Each named turn below is shown by a few rows before and after it. Which turns, in which order, take the first row of each later pair to the second? The first pair is answered.
turn neles:
[-2  7 11  2  1 -9  3 -1 13  8  7  4 -7 -1  8 -1  1 14 -3 -6 10  2]  ->  [ -5   8   7  -7   6  -8   2  -1  11  10   8   7 -11  -3   2  -6   6  10
  -7  -8   4  -6]
[ 7  2  4 12 -8  9  4 -3  8  3  0 -1 -3 11  1  3 -5 11 -5 -1  5  9]  ->  [ 6  4  1  7 -4  9  4 -4 11  7  2  2 -8 12 -4 -3  1  9 -9 -6  1  2]
[  4  -7   8  -3   5   2  -1   1  12  -1   4  -6  11   9 -21   1   4 -18
 -13  -6   1   5]  ->  [  2  -8   5  -7   6   4  -2   2   6  -2   3  -6  11   7 -23   1   4 -21
 -12  -3  -1   2]
[ -1 -15  -2  -2 -17   5   3   3  -3 -10 -17 -14   6  -1  -1  19 -22  -2
   2   8  -6  12]  ->  [  5 -12   4   8 -19   2   6   0  11  -5 -13 -14   3   6   3  17 -20   3
   1   1   2  18]
turn nas:
[ -6  -6 -11  -1 -14   9   8  -8  -7  -2  -9   1   5 -10  -6   0  -4  14
  -4   5  -6 -10]  ->  [ -5  -3 -10   3 -15   9  11  -9   1   2  -8   2   1  -3 -10  -3  -3  15
  -8   0  -3 -10]
[  6   7   7   3  -5 -11  -7   0  -1   1   4   8  -7  -1   9  14   6   7
   6   3  -5   6]  ->  [  6   8   6   4  -5 -10  -6   0  -1   2   5   7  -8  -1   9  12   6   8
   6   3  -5   5]
[  3 -10  -6  -7  12  -2   4  -3 -20 -16   6   4  17   0   3   1  -3   5
   0  16  -7  -5]  ->  [  1  -2 -12  -3   7   4   6  -5 -22  -6  11   1   9   5   1  -7  -1  18
  -1  16  -3  -4]
[-3 -8  0 -4  2 -3 -3  0 -3  1 -1  3  2 -5  2  2  5 -4  8  6 -3 -2]  ->  [-4 -4 -4 -3 -1  0 -2 -1 -6  4  1  2 -1 -4  2 -1  6  2  8  8 -2 -2]
turn tez:
[ 9  6  6  2  0  7 -7 -1 -2 11  1 -2 -9  4  8 -4 -4  8 11  0  5  2]  ->  [ 9  5  6  2 -1  7 -7 -1 -2 10  0 -3 -9  4  8 -4 -4  7 11  1  5  2]
[  0  -8   0   6  -5  -2   2   5 -13  -9  -6  -7  18  -7  10  14 -13  -6
   6  12   7  10]  ->  [  2   1   5   9   7  -7   3   5 -16 -10   8   0  22  -8  11   7  -3  -7
   5   8  11   6]
[ 5  6 -1 15 -8  2  6 -7  7  2  7 -6  1  4 16  7 -6 10  3  7  3  8]  ->  [ 5  9  0 16 -4  1  6 -7  6  2 11 -4  2  4 16  4 -3  9  3  6  4  6]
Then:
(two turns a pair)
[ -3  14  -4  -3   7   5   0   3  -1  11   4   2 -10   6  -8  -9   6  -1
  -1  -8   0  -4]  ->  [ -7   8  -8  -7   5   8  -5   7 -18   2  -2  -2  -2  -3  -5  -2  -2  -4
   5   5  -3  -3] => neles then neles
[ -4  -4  -6  -3   1   4  -6  -3 -11  -6   4  -4   1 -13   3  -1   3   3
   9  -2  -9  -8]  ->  [ -4   1  -9   1  -3   8  -3  -4 -12  -1   6  -7  -2  -9   2  -5   3  11
   9  -1  -5  -6] => nas then neles
[12  1  5  5 -7 12  5 -9  7  8  4 -7  2 11  3  0 -9  4  1 -3  3  8]  ->  [ 12  -7  10   2  -2   6   1  -6   7  -2   0  -5  10   5   6   8 -11  -8
   3  -2  -1   7] => nas then nas
[  2   3  -4   1   3  -1   9   5   0  -1   0   0   5   5  -9   2  -1 -13
  -8  -6   0  -4]  ->  [  1   1  -4   1   1   0   8   6  -5  -5  -2  -3   9   2  -7   5  -5 -13
  -5  -1   0  -1] => neles then neles
[ -1   9   9  -4 -11  -8   4  -5   1   9  -6  -6  -1  -4   8  13  -3  11
   9 -10   0   9]  ->  [  1   8  11  -6  -7 -11   4  -5  10   9  -5  -2  -2  -2   6  12   0   4
   5 -17  -2   6] => neles then nas
[  8   2   4   3 -10   1   9   0   9   0  -8  -3   8  12  -3   5 -10  -9
  -6  -1   7   6]  ->  [  6   4   0  -4  -4   1   9  -1  11   5  -6   1   1  12 -10  -1  -3 -12
 -12  -6   0  -3] => neles then neles
[ -2   7  -9 -10   8   6   3   5 -19  -1   3   1   5  -4 -11  -6   5  -7
  -5   2  -1  -8]  ->  [ -2   8  -9  -6   4   8   4   6 -23  -1   1  -3   6  -4  -9  -4   1  -3
  -3   7   3  -4] => nas then neles
[ 2 -2 -2  0  2  0 -7  1 -3 -5 -7 -2  6 -5  6  5 -4 -2  2  3  1  4]  ->  [ 3  2 -3  6 -1  2 -4 -1 -2  1 -5 -4  3 -2  8  1 -3  8  2  3  5  7] => nas then neles
[  2  -4  14  17  -6  -4   1   1   4  -6 -10  -4   7  -2   6  13  -4  -9
   0 -12   4   9]  ->  [  1  -7  14  12  -1  -7  -2   1   2  -9  -9  -1   8  -8   7  14  -1 -13
   2 -12  -1   6] => neles then nas
[ -5   1  -7  -8   2   5   2   2  -8   7  -2   4 -12   0 -10  -6   5   2
  -7  -4  -6 -13]  ->  [ -5   2  -9  -5  -2   7   3   3 -12   8  -3   1 -11   1 -10  -5   2   6
  -6   0  -3 -11] => neles then nas
[  2 -10  -1  10 -19   5   5   6  -2  -2 -12  -7   3   8  -8  12 -22   0
  -7   6   8   6]  ->  [  5  -4   1  11 -14   3   9   2  16   8  -5  -1  -8  16 -13   2 -12   1
 -15  -9   7   1] => neles then neles
[ -4  -2 -15  -9  -5  12  -1   3 -17  -6 -12  -8   2   1 -12   7 -12  -9
  -4  12  -5  -4]  ->  [ -2   3 -15   1 -13  15   3   1 -14   0 -10 -12   0   7  -9   5 -15   3
  -2  13   3   3] => nas then neles
[-2 -6 -3 -9 -8  3  0  4 -9  1 -8 -1  3  5 -6  6 -6  1  5 12 -2 -4]  ->  [  0   0  -4  -5 -11   6   5   2   0   9  -5  -1  -3  13  -9   0  -4   6
  -1   6   2  -3] => nas then nas
[ -2   0  -2  13   1  -5 -15 -13  20   6  -6  -4  -7   5  14   7   4  -1
  12  -3  -8   3]  ->  [ -4  -3  -3   9   2  -6 -18 -12  11   1  -7  -5  -4  -1  16   9   3  -2
  16   3 -11   3] => nas then nas
[ -6   0 -11  -4 -10  14   6   1 -13   0 -11  -6  -1   1  -7   6  -7  -3
  -3  12   0  -2]  ->  [ -4   3 -10   2 -13  15   9   0  -6   5 -10  -7  -3   7  -8   3  -7   1
  -6   9   5   1] => nas then neles
[ -6 -14  -1  -6  -5   6  -4   1  -2  -3  -7   1   1  -6   4   8  -6  -3
   5  -1  -7  -5]  ->  [ -1 -12   5   4  -8   4   0  -2   8  -2  -5  -1   2  -1   9  10  -7   2
   6  -4   0   3] => neles then neles
[  2  -3  14  -7   6   3   0   3   4   0  -6   2   4  -5  12   3   2 -16
 -12   0  -6  -5]  ->  [ 1 -3 14 -4  1  5 -2  3 -6 -3 -6 -3  7 -9 18  5 -3 -8 -4  9 -3  0] => nas then neles
[ -8 -23   3 -15   1   4  -5  -2  21  -1 -21  10 -21  -2  -4   1  -2  -9
  15 -10 -17  -1]  ->  [-13 -23  -4 -17  -4   9  -8  -1   1  -3 -22   5 -19  -9  -1   2  -6  -2
  23   2 -18   0] => neles then nas
[  1  -7   4  18 -13 -11   6   6  -4  -3   1  -9  12  -3   5   3 -23  28
   5   8  12  14]  ->  [  3   2   3  12  -1 -13  11   0  21  15  11   3  -8   8  -7 -15  -4  26
 -12 -16   6   0] => neles then neles
[-10  -2 -10 -14  -3   3 -17  -1  -7  -1   7  -2  -3  -8  10  -6   7  -1
   0   9 -13  -5]  ->  [-10   2 -13 -11  -8   8 -14  -1  -9   2   7  -5  -5  -6  10  -8   4   6
   0  11  -9  -2] => nas then neles
[ -1 -10  -1  -7   0  -1  -1  -4  12  -2  -9   1  -1   1  -2   5  -3  -9
   0  -5  -3  -2]  ->  [ -1 -12  -1  -5  -2  -1  -3  -4   4  -5  -9  -2   3  -3   4   8  -6  -5
   6   1  -2   2] => nas then neles
[ -3   2 -12  -5  -3   4  -4  -7  -7   6   4  -7  -3  -1   4  -4   4  25
  10  10   1   7]  ->  [ 2  5 -6  2 -3  1  2 -9 13 11  4 -4 -7 10  1 -6  7 22  1 -2  6  8] => neles then nas
[  1   1  -1   9 -12   1   3   0  -5  -3   4  -6   2   0  -2  -4  -1   9
   3   6   8   5]  ->  [ 2  4  0  8 -8  0  6 -2  5  1  6 -2 -4  6 -7 -8  4  6 -5 -3  7  0] => nas then neles
[-5  1  2  3  9  0 -3 13 -4 -7 -9 -8  7 -7  6  4 -7 -5 12 -1 -8  1]  ->  [ -4   7   1  10   3   3   0  10  -4  -1  -5 -11   3  -3   9   0  -7   9
  15   0  -2   6] => nas then neles
[ -5 -13  -2   0   0   0  -5   2  18   0 -24   2   2   5  -3   6  -9 -14
   5   4   1   4]  ->  [ -5 -11  -1   1   0  -1  -4   1  24   4 -22   3  -1   7  -4   4  -7 -13
   2   1   1   4] => neles then neles
[-3 -5 -2  6 -6 -5  7 -2  7  3 -5  0 -3  5 -7  8 -4  5 -4 -1  7  7]  ->  [-3 -8 -1  1 -1 -7  6 -1  9  0 -6  4 -1  3 -8  9 -2 -3 -5 -3  2  3] => neles then nas
[  4  -3  -9  -7  -7  12  10  -2 -12  -9  -7  -7  11   5   4   2  -1  -5
  -4  15  14   1]  ->  [  6   3  -8  -1 -10  14  14  -5  -4  -3  -4  -8   7  12   4  -2   1   2
  -7  10  19   4] => nas then neles
[ -6   0 -11  -8   6   3 -14   7 -21   5  -9   7  -2 -16  -4  -5  -6   3
   2   9  -8   8]  ->  [  2   2   0  12  -3   0 -10   3  -9   5  -8   2   2  -8   7   0 -12  13
   8   8   7  24] => neles then neles
[ -7  -8  -3  -9   7  -3 -12  -3   7  -2  -2   4  -7  -9   1   6   5   2
  10  -7 -15  -8]  ->  [ -9  -7  -5  -7   2  -1 -13  -2  -2  -4  -3   0  -4 -11   4   7   1   8
  15   1 -14  -4] => nas then neles
[ -6  -7 -13 -13   7  17   8   8   3  12  -2   5  -6   4 -20  -6  15   4
 -13  -9   6 -15]  ->  [ -8 -16 -12 -19   9  15   4  13  -5   0  -9   4   4  -3 -20   5   9  -9
 -10  -2   1 -15] => nas then neles
[  5  -9   0  -4  -3  -5  -3   2   1  -2 -14  -2   3   0  -2   8   7   4
  11  -2   6  -1]  ->  [  4  -6  -4  -3  -6  -2  -3   1  -2   2 -12  -4  -1   1  -2   4   8  11
  11   0   7  -1] => nas then nas
[  8 -15   6  -9   0 -13  -4   7  25  -2  -8   6  -3   1   4  12  -1 -21
  -6 -10 -11  -8]  ->  [ -4 -14 -10 -16  -6  -3 -13   8 -17  -2  -5  -2  -3 -16  13   8  -4   0
  11  14 -17  -8] => nas then nas
[  6  -6 -22   5 -24  -2   2 -12   3  28   7   0   0  16   0  -1 -12  34
   7  -1  -1   9]  ->  [  7  -8 -21  -5 -12  -7   3 -10  22  31   6  10  -6  21 -14  -4  -3  14
  -9 -18 -10  -4] => nas then neles
[ -3  -5  -1  -3  -2  -1  -3   2 -12  -7  -1  -2   7  -8   5   5  -4  -1
   7  10   0   5]  ->  [-2  3 -2  5 -7  3  1 -2 -7  3  4 -4  0 -1  6 -2 -2 13  6  7  7  8] => nas then neles
[ -3   0   9  13   3 -13   0  -7   9  -4   9  -4   1  -2  16   0   6  14
   9   1   2   3]  ->  [ -6   3   2   2  10 -12  -1  -7  10   2  12   2  -7  -3   6  -9  14   8
   1  -6  -7 -10] => neles then neles
[ -2  11  -2  -7   3  10   6   2   8   2   1  -2  -8   1 -14 -14  -2  -4
  -4  -4  10   6]  ->  [ -3   5   0 -12   7   7   4   5   7  -6  -2   1  -3  -3 -15  -8  -3 -16
  -4  -3   5   3] => nas then neles
[  6  13  -7   7  -6  -3   5   0 -11   3   7  -7 -10   8  -4   0  -1   1
   1   1   5   9]  ->  [  8  12  -6   3  -1  -5   6   0  -3   4   7  -2 -12  11  -9  -2   3  -7
  -5  -6   1   4] => nas then neles
[ 5 -9  9 14 -5 -5 -8 10 15  0  4  7 -3 -7  2 -6  5  6 -1 -6  1  5]  ->  [  2 -14   8  10  -4  -6 -12  12   5  -6   3   7   2 -14   6  -2   3   5
   5   0  -3   5] => nas then nas
[ -5  -1  -7  -3  -6   7  -2  -1 -12   3  -2  -7  -1  -5   0  -2  -3   8
   2   7  -4   0]  ->  [  0   3  -3   5 -10   6   3  -2  -1   7  -1  -8  -4   4   0  -4  -3  12
  -1   1   4   5] => neles then nas
[ -4  -9   1  -6   5  -3  -9  -1  -2  -5   1   1  -3 -11   2   3   3  -4
   5   1 -12  -6]  ->  [ 0 -9  7  4 -1 -4 -7 -2  1 -8  0 -3  1 -9  9  8 -2  1 10  3 -4  4] => neles then neles
[ -6   6 -12 -10  -9   8   2   0  -7  13  -2  -6 -14   4 -16 -13   5  16
  -4   0  -8   0]  ->  [ -8   2 -12  -8 -14   9  -1   3 -20   5  -7 -12  -5  -1 -10  -5  -3  17
   3  11  -6   6] => neles then neles
[ 2  7 -3  6 -6 11  7  6 -7  5  0 -4 -2  2  1 -6 -4  3  1  6 11  7]  ->  [ 4  8 -1  4 -2  9  9  6  4  8  1  1 -5  6 -5 -9  0 -3 -6 -3  9  3] => nas then neles
[  1   6   5  15  -7   5   8   5  -8  -7  -7 -10  15   9   2   7 -13  -3
  -4   9  15   9]  ->  [ 5  4 12 16 -1 -1  9  4  6 -7 -6 -5 14 12  2  7 -9 -9 -7  0 15  9] => neles then nas
[ -2   0  10   4  -2 -12   2  -3  18   4   6   3  -9  -1   5   0   2   2
   7 -11   4   4]  ->  [ -5  -5   7  -7   5 -14  -2   0  13   0   5   7  -8  -7   1   1   5  -9
   7 -10  -5  -4] => neles then nas
[  1  -4  10   9   0   2  10 -13  17   7   1   2 -11   9   7  -7   3   4
   2  -5  13   6]  ->  [ -1 -17  16   2   6  -6   2  -8   9 -10  -4   5   3  -4  13   6  -2 -12
   9   1   6   5] => nas then nas
[  2  -4   6  17   1  -6  -4  12  12  -8   4  12  11  -4   9   7  -1  -8
 -15   3  14  -4]  ->  [ -4  -4  -2  13  -1  -1  -8  12 -10  -9   6   7  11 -14  14   5  -3   3
  -6  16  11  -5] => nas then nas
[ 0  4  0 -1  9 -6  6 -5  9 -4 11  7 -3  0 -2 -1  9  1  1 -9 -2 -8]  ->  [ -4   2  -5  -7  10  -4   3  -3  -1  -7   9   6  -2  -5  -4   0   8  -1
   3  -3  -7 -12] => neles then nas
[  0  17   6 -12   3  -3  -5  -6  20  13  -1  14 -12  18  -9  -9  15   7
  -3 -28  10  -6]  ->  [ -3  -4  14 -24  13 -15 -17   1   6 -14 -10  18  10  -3   1  13   7 -18
   9 -18  -2  -7] => nas then nas
[ 5  0  4  5 -7 -1  4 -3 19  2 -7  0  0 12 -1  3 -4 -5 -6 -6  3  5]  ->  [  4  -5   6   1  -3  -5   0  -2  17  -4  -7   2   4   7   1   7  -4 -12
  -4  -5  -2   3] => nas then neles
[ -9   0   4 -10   1  -1  -6   0  -1 -12  -9   3  -9  -3  15 -13   9  18
  12  10 -12  12]  ->  [ -6   4   6  -4  -2  -1  -2  -1   8  -7  -7   3 -13   4  14 -16  10  22
   9   5  -7  15] => neles then nas
[  0 -10  -6 -13  -3   9  -7   7   5  12  -7   0 -16  -2  -6  -7  -3   1
  -7 -11  -7  -4]  ->  [ -1 -15  -6 -15  -3   8  -9  10  -1   5 -11  -1 -10  -6  -5  -1  -8  -6
  -4  -7  -9  -4] => nas then neles
[-5  3 -6 -2 20  3  1  1 -9  5  9 11 -3 -4 -6 -5  6  6 -3 10  6 -8]  ->  [ -6   2  -8  -3  19   5   2   3 -12   3   6  10  -2  -5  -7  -3   4   4
  -4  12   5  -9] => nas then neles
[  6   7 -11  -3  -4   4  -7  -2  10   7   8   5  -2   8 -16  -4  12   4
   1 -11  -4  -3]  ->  [  1   1 -17 -11  -5   7 -12   2 -10  -2   2   2   5  -2 -16   2   6  -1
   6   2 -10  -5] => neles then neles
[ -8  18 -12  -9   5  13  11   1  -2  17   1   3 -14  12 -19 -17  12   2
 -19  -6   0 -16]  ->  [-10   5 -10 -20  11   8   6   7  -8   1  -8   6  -1   3 -22  -4   7 -22
 -19  -2  -9 -21] => nas then neles
[  4   2  11  13  10 -11   2  -7  -5 -14  11   6  13   0   8   2   8  -2
   7   4   7   8]  ->  [  4   5   9   9  15 -12   2  -9   3  -7  15  11   5   3   1  -6  16  -4
   0  -6   4   1] => neles then neles
[  7  -9  -4  -2  -3   4   3  -7  15  10 -10  -9 -10   3   2   1 -10   2
  -6  -6  -7   4]  ->  [  4 -10  -9  -9   0   5   0  -6   9   9 -11  -8 -11  -1  -1   0  -9  -2
  -7  -3 -13  -1] => neles then neles
[  6   9  -5  10   3   8  -8  13  -9  -7   0  -5  12   1 -12   2   3 -20
   1  -4   1   0]  ->  [  4  13  -9  10   0  12  -8  12 -15  -2   2  -7   8   1 -12  -3   3 -11
   2   0   2   0] => nas then nas
[ 1 -5 -3  7 -3  4  6 -2 -8 -2  0  1  5  1  5  0 -8 -4 -3  5  9  2]  ->  [ 4 -2 -1  9 -2  2  7 -4  2  3  3  4  0  6  2 -5 -3 -3 -7 -2 10  1] => neles then neles
[  5   6   4  11  -3  -7   3  -2 -18  -6   6  -3   9  -7   9   0  -1   5
   6   7  10   3]  ->  [ 8 12  5 16 -5 -5  9 -4 -5  2  9 -2  2  3  5 -5  2  8 -1 -1 15  4] => nas then nas
[  6  11   8   5  16  -9   1  -4   0   1  20  12   4   7   4 -12  13   3
  -1  -6   8  -7]  ->  [  3   9   4  -3  19  -8  -1  -2  -7  -1  18  13   5   2   0 -12  14  -3
  -2  -4   2 -13] => neles then nas
[ -2   4  -8   0   4   8   3   4 -10   4  -1   0  -2   1  -6  -9  -7   3
  -5   3  -6  -5]  ->  [  1   2  -4   7  -1   7   3   4 -11   0  -3  -3   3   2   0  -4 -13   6
   0   7   0   2] => neles then neles
[-14 -28  -2 -19 -12   0  -3   7 -14 -11  -6  -2   1  -7 -18  14  -9 -13
  13  17 -17   9]  ->  [-14  -7 -14  -9 -23  14   6   1 -12  15   3  -8 -20   8 -24  -7  -2  17
   6  14  -6   9] => nas then nas
[13  7 -7 13 -7  8  5  2 -5 -3 -3 -2  7  7 -5  2 -8 -4 -9 10  5  7]  ->  [ 15   5  -2  14  -4   3   6   2   4  -5  -3   1   8   9  -5   3  -6 -10
 -11   4   5   7] => neles then nas
[ 12  -4   8   6   0   6  -1  -3   5   5 -10   4   2  10   0   7  -2   3
  -7   0   8   6]  ->  [  8  -3   3  -3   6   7  -2  -3   4   9  -8   8  -4   9  -7   1   5  -2
 -13  -4   1  -4] => neles then neles
[ -3  -4   2  -1   6  -7  -5  -5  -8   1  13   4  -3 -10  11  -8  10  12
  12  -1  -6   0]  ->  [ -4   0  -1  -2   6  -5  -4  -5  -6   5  13   5  -7  -7   7 -11  12  13
   9  -3  -7  -3] => nas then neles
[ -7 -10  -9  -8  -9   5  -3  -7 -21 -13  -8  -3  -7   4   0   3  -6  -7
   4  13 -11  -8]  ->  [ -3   2 -12   0 -14  11   5 -11  -7   3  -3  -3 -20  18  -7  -9  -2   5
  -6   3  -4  -7] => nas then nas
[ -5  -2  -5  -1  -3   2   0   3   7  -3  -7   3   2   8  -9   0   0 -13
  -5  -7  -4  -6]  ->  [ -6  -4  -6   0  -6   3  -1   5  -1  -7 -10  -1   7   5  -6   5  -4 -13
   0  -1  -3  -3] => neles then neles
[ -5 -10 -17 -19   5  -6   2   2   0  -5 -15  -7   8   1 -13   1 -10   0
 -10  -6 -11  -6]  ->  [ -7  -8 -20 -14  -2  -2   2   2 -11  -4 -16 -14  10   0  -8   2 -15  12
  -3   3  -6   1] => neles then nas
[-12   5  10   6   2   1   5   3   2  -7  -1   4   3  -2  -5   9   7 -12
  -5  -6  -3   0]  ->  [-17   7   4   3   0   5   2   3 -13  -7   0   0   2  -7  -2   7   6  -3
   1   4  -4  -1] => nas then nas
[  4 -12   3  -6   5  -8  -8  -7   7   0   3   7  -8 -10   9  -6   1  -3
   5  -9 -13  -3]  ->  [  3 -15   2  -7   2  -7  -9  -5  -1  -4   0   4  -3 -13  11  -1  -3  -4
   9  -2 -13  -1] => neles then neles
